In the data rows, 128 means zero.
Some points, each followed by its number:
[172 155 103 122 147 111  87 125 158 106 141 158 154 123 150 152 142 113 150 129 155  97 147 166] 0
[148 135  98 110 136 108 111 145 128 119 137 141 135 128 143 140 117 143 116 135 152 114 137 117] 1
[143 137 129 136  91  59 119 123  80 109 169  78 120 134 101 133 126 116 120 134 137  99 101 115] 2
[147  97 117 110 159 109 126 179 154  89 114 177 118 128 162 122  93 101 174 104 169 114 208 175] 3
[133  85 118 106 154 117 158 201 150 115 109 186  99 111 162 115  74 145 164 102 178 144 218 165] 4
[138 117 130 126 148 119 133 154 149 110 129 151 131 124 144 129  97 122 165 116 149 123 172 167] 5
[126  92 130 109 150 108 162 190 142 120 115 163 106 115 153 112  77 137 159 105 160 152 208 174] 6
[150 124 125 121 152 126 128 152 152 113 130 154 125 123 149 131 111 127 164 116 150 131 174 174] 7
[ 84 134  90  88 102  88 153 169  84 104  74 159 119 162  97 130 140 123  67  91 116 139 170 146] 8
[118  93 136 116 140 156 116 140 135 103 106 139 124 135 145 108 121  71 162 106 141 115 145  94] 9
[159 171 104 129 152 116 112 126 148 100 121 165 157 139 137 166 141 137 128 136 121 120 148 200] 10
[ 99 145 148 121 128 153 122  70 145 163 145 110 136 115 107  92 204 108 129 127 145 126  87  98] 11
[146  92 129 158 107  99 119 188  95  86 109 104 120 158 137 162  36 124 137 121  97 113 147 151] 12
[ 86 140  67  67  87  44 145 162  72  94 107 154 100 148 101 130 144 130  52  93 146 138 177 131] 13
[144 131 128 139 147 152 124 128 156 142 122 137 136 121 146 143 115 141 138 137 125 133 135 144] 14
[131 108 143 145 121 163  88 104 120 127 139  89 140 132 137 110 153  67 144 134 139  86  70  39] 15
[147 116 113 121 153 142 109 172 128 100  87 168 151 148 167 163 109  97 155 123 122 107 140 114] 16
[100 155 128 100 127 157 116  47 143 180 162 122 133 100  91  79 253 108 109 131 164 133  82  73] 17
[155 161 109 149 101  91  85 108 101 107 162  83 149 141 113 154 142 117 105 156 115  85  83 115] 18
[204 165  94 135 126  66  72 135 127  95 171 119 153 136 144 169 122 130 131 166 136  76 121 143] 19
[122 132 141 134 137 118 175 131 130 156 144 137 109 108 133 127 117 180 140 145 118 167 123 161] 20
[131 141 117 142 110 141 123 122 121 147 129 116 126 128 124 139 122 164  80 150  95 146  94 114] 21
New points follow, each followed by the number of its nearest point above by angle.
[134 123  75  93 161 145 148 188 129 113  70 225 140 152 178 167 101 176  95 125 102 158 156 127] 16
[117  92 134 116 154 166 133 144 141 120 102 149 126 133 148 118 123  95 146 113 142 128 151  93] 9
[124 120 102 126 135 149 141 166 124 144  94 157 115 135 154 153  91 173  89 141  99 157 132 120] 21
[100  99 150 147 117 133 165 163 106 110  80 112 118 149 117 148  65 148 119 104  72 155 153 170] 12
[136 130  90  84 116  60  97 136 106  97 145 141 112 139 110 101 147  85 118  99 180 109 165 129] 13
[120  97 133 113 140 149 119 147 138 111 104 146 130 143 148 117 119  84 150 115 146 117 156 103] 9
[121 124 122 120 121 133 134 126 106 159 140 126 105 123 129 110 132 156 100 147 124 144  92  63] 21
[125 122 107 137 112 112 136 177 100 105  95 135 126 159 120 169  67 148  88 121  82 143 143 158] 12
[122 133 149 141 123 128 131 104 131 127 134 105 131 130 108 117 130 115 145 117 124 123 138 152] 11
[ 97  74 195 156 139 175 143 121 139 132 112  91 121 119 132  94 104  86 189 110 126 131 141 129] 9
[188 112 122 162 154 168 118 150 176 155 143 132 140  97 188 140  84 176 152 171 135 130 109  99] 14
[139 149 108 118 134 125 118 119 146 134 140 148 143 122 132 123 155 132 128 129 156 124 149 149] 0
[139 108 137 138 124 160  79 109 116 138 143  90 143 129 152 110 163  62 145 151 153  83  67  26] 15
[144 128 122 134 140 147 118 127 155 137 132 140 131 119 150 141 127 146 141 142 134 126 129 137] 14
[163 147 119 134 127  97  99 126 121 107 156 124 133 137 127 146 129 124 135 142 134 106 130 141] 19
[152 137 136 142 144 160 103 117 154 139 128 130 151 112 152 133 127 138 135 139 133 121 114 134] 14
[101 134 175 148 128 150 134  84 140 122 123  93 137 129  80 116 141  98 157 105 109 129 145 182] 11
[119  93 133 116 139 138 121 157 134 104 104 150 119 142 141 119 119  88 152  99 148 118 166 104] 9
[166 143 125 149 140 135 123 128 167 162 174 128 129  95 147 126 105 169 154 150 164 133 136 165] 14
[127 106 190 180  74  43 120 119  73  69 173  21 125 145  78 134  92  53 201 105 119  56 122 174] 2
[130 135 132 123 130 116 156 132 129 144 139 135 113 116 126 121 120 156 137 126 136 150 137 151] 20
[161  73 124 162  94  76 111 217  66  52  92  92 115 176 148 198   0 121 134 117  79 107 161 148] 12
[133 150 117 113 136 107 141 129 135 139 141 147 113 117 125 129 125 177 106 137 138 153 154 163] 20
[122  95 118 105 146 145 114 148 127 109  97 146 126 139 145 112 126  84 153 106 145 123 155  94] 9
[191 159  95 127 133  83  85 126 116  99 173 124 142 139 147 157 120 138 114 157 138 101 123 136] 19
[173 141 112 133 143 106 100 136 134 113 155 128 141 130 146 139 116 125 142 147 146 101 124 130] 19
[106 154 119 121 124 123 145 116 132 143 130 145 114 112 109 132 135 184  91 124 115 170 144 171] 20
[142  96 127 150 109  80 120 190  88  79  95 111 124 164 138 170  50 120 127 118  94 118 162 158] 12
[125 146 131 128 122 116 150 117 126 153 145 128 115 113 116 118 133 162 120 136 126 152 122 149] 20
[150 170 117 132 168 121 171 136 158 126 117 182 151 114 145 163 139 180 146 135 104 143 150 226] 10
[122 139 124 127 135 130 158 126 132 153 128 141 119 116 128 133 123 171 114 139 116 151 127 140] 20
[127 152 111 147 114 139 122 114 125 155 131 119 137 127 120 142 128 164  80 158  97 142  89 108] 21
[120  94 125 106 148 144 115 153 140 106 103 159 125 136 149 109 124  85 163 101 157 119 164 114] 9
[125 110 149 148 119 149 104 107 114 129 136  85 138 131 135 112 148  76 145 140 132  94  79  54] 15
[146 115 148 154 113 113 127 125 119 130 156  87 120 121 119 123  93 131 139 141 120 123 114 115] 2
[109  87 120 103 144 142 124 151 132 109  99 163 119 137 139 108 128  80 148 102 155 130 162  91] 9
[118 113  98  94 157 208 116 145 142 138  55 198 145 147 168 142 157 118  91 133 107 138 114  54] 16
[121 104 150 147 120 160  87 105 118 135 129  90 144 135 134 113 161  67 144 141 135  91  66  43] 15
[137 129 102 115 149 127 158 156 142 165 140 166 110  97 158 118 114 192 108 148 158 159 131 107] 20
[122 102 125 113 143 141 121 140 137 115 108 149 128 136 143 119 133  89 147 111 145 114 146 115] 9
[182 153 107 123 122  82  78 131 127  99 165 131 140 134 136 150 126 126 135 147 150  95 121 144] 19
[132  92 118  92 144 147 119 158 142  91  93 163 129 149 159 119 131  66 153  96 157 110 164 101] 9
[151 129  96 116 134 105 116 150 129 114 137 146 124 139 151 141 110 131 122 135 145 115 137 110] 1
